(in the rows, 128 means zero)
Where one turn sends some rows of the set: a few examples, then the rows asked
gamo: [116 140 102 115 169 106 109  97 139 117 117 116 129 127 119 107]
renet: [128 131 132 125 140 125 123 131 142 124 135 121 130 137 148  64]
Bozuv: [129 121 124 121 105 113 127 143 135 123 134 149 138 127 166  81]
vog: [109 135 119 122 104 146 124 134  93 141  92 127 138 124 121 164]
tupi: [146 147 147 140 133 132 117 142 141 142 128  97 104 120  83 120]
fugos: [148 145 129 134 132 140 109 142 154 144 126 100 110 117  85 114]
Meb: [133 103 155 138 125 154 147 130 133 121 163 161 136 118 123 133]
mig: [142 129 120 124 126 125 132 172 130 122 160  91 123 119 140 138]
reku: [116 129 142 120 108 106 134 127 119 101 165 154 134 134 138  97]
mikug: [130 138 106 125  98 124 112 126 123 148 158 110 120 131 143 166]
Tedif: [132 125 125 126  71 111 127 121 132 128 125 141 129 117 169 113]
kepu: [121 159 135 131 172 111 119 121 117 119  96 117 137 129 132 106]
pado: [120 136 126 115 100 113 125 122 118 110 104 142 152 115 105 178]
nus: [140 145 144 134  93  86 129 128 123 124 128 122 138 120 138 174]
rubib: [116 135 125 119 164 147 130 138 137 116 120  92 132 110  90 129]
vub: [109 106 141 128  97 152 142 118 113 108 141 157 153 111 126 138]
nalaf: [140 144 129 130 129 139 111 137 147 140 106 105 111 118  75 113]
Dudod: [142 135 128 129  96 121 132 123 148 137 124 179 112 129 153 146]
lopom: [128 113 127 142 100 128 144 111 151 149 107 168 118 128 151 145]
Sevi: [144 133 122 130 159 122 130 119 146 120 103 146 132 128 100 176]
vere: [121 114  76 105 119 136 122 146 153 123 127  97 131 120 120 126]
Nunur: [114 141  90 124  95 145 110 125 128 153 111 116 141 132 140 152]
gek: [123 121 104 125 107 143 121 130 150 131 109 135 171 111 123 169]
Geseb: [130 134 126 126  86 109 130 110 141 126  93 157 119 133 142  96]
vilur: [138 129 116 109  99 128 120 114 153 109 156 172 119 127 122 115]
kede: [155 156 122 149 147 106 126 123 161 139 105 126 131 139 138 159]
vovan: [115 119 141 151 108 142 150 104 142 136 122 174 132 134 133 154]
Sako: [114 100 131 142  88 146 143 122 128 136 111 138 150 110 157 119]
leti: [126 133 135 113  81 118 125 120 117 101 157 161 129 116 138 131]
pag: [125 108 164 156 111 134 157 126 122 139 100 144 133 126 144 113]
gov: [149 136 118 144 159 133 130 130 159 140  94 135 143 128 125 164]
totap: [138 114 110 112 182 116 114 121 137 124 143 118 122 109 127 123]
Fevof: [120 101 146 106 153 124 135 126 113 105 130 139 117 121 109  87]
fas: [100  93 142 121 122 124 148 120 111 105 141 158 142 124 120 105]
kom: [149 152 127 135 149  95 124 112 148 121 117 136 119 138 113 171]
bepes: [123 129 136 123 107 123 130 134  87 138 139 120 118 123 124 179]
ditok: [128 160 128 103 151 119 119 140 130 100 130 100 114 114  90 126]
babid: [ 95 135 104 115 115 122 136 129 119 104  89 102 133 132  98 126]
bor: [143 133 143 128 187 119 122 145 113 126 120 118 129 111 140 120]
Suk: [141 128 121 143 101 117 124 136 152 146 130 112 158 116 154 167]
Koz: [128 142 140 137 104 137 138 118 136 124 138 185 125 133 136 156]
Bifin: [115 150 149 133 123 113 147 156  95 107 121  95 125 132 119 138]
ripar: [124 124 144 118 140 104 128 117 126 109 154 125 112 135 125  80]
fen: [139 144 144 136 132 130 119 136 134 137 108 102 105 118  74 118]
Panil: [128 131 124 131 155 130 131 142 147 137 106  73 125 112 120 114]
Kobi: [140 157 126 114 141 101 119 143 141 123 114  81 105 115 121 113]
Pum: [113  87 126 123 117 131 144 137 126 127 113 150 146 118 146  89]
rukev: [123 110 134 114 151 146 129 140 129 120 110 136 137 122 131  72]

mikug turns into bepes
gov turns into kede
fas turns into Pum
And these:
Meb turns into pag
leti turns into vub
rukev turns into renet
totap turns into bor
tupi turns into fen
ditok turns into rubib
Suk turns into nus
mig turns into Bifin
Koz turns into vovan

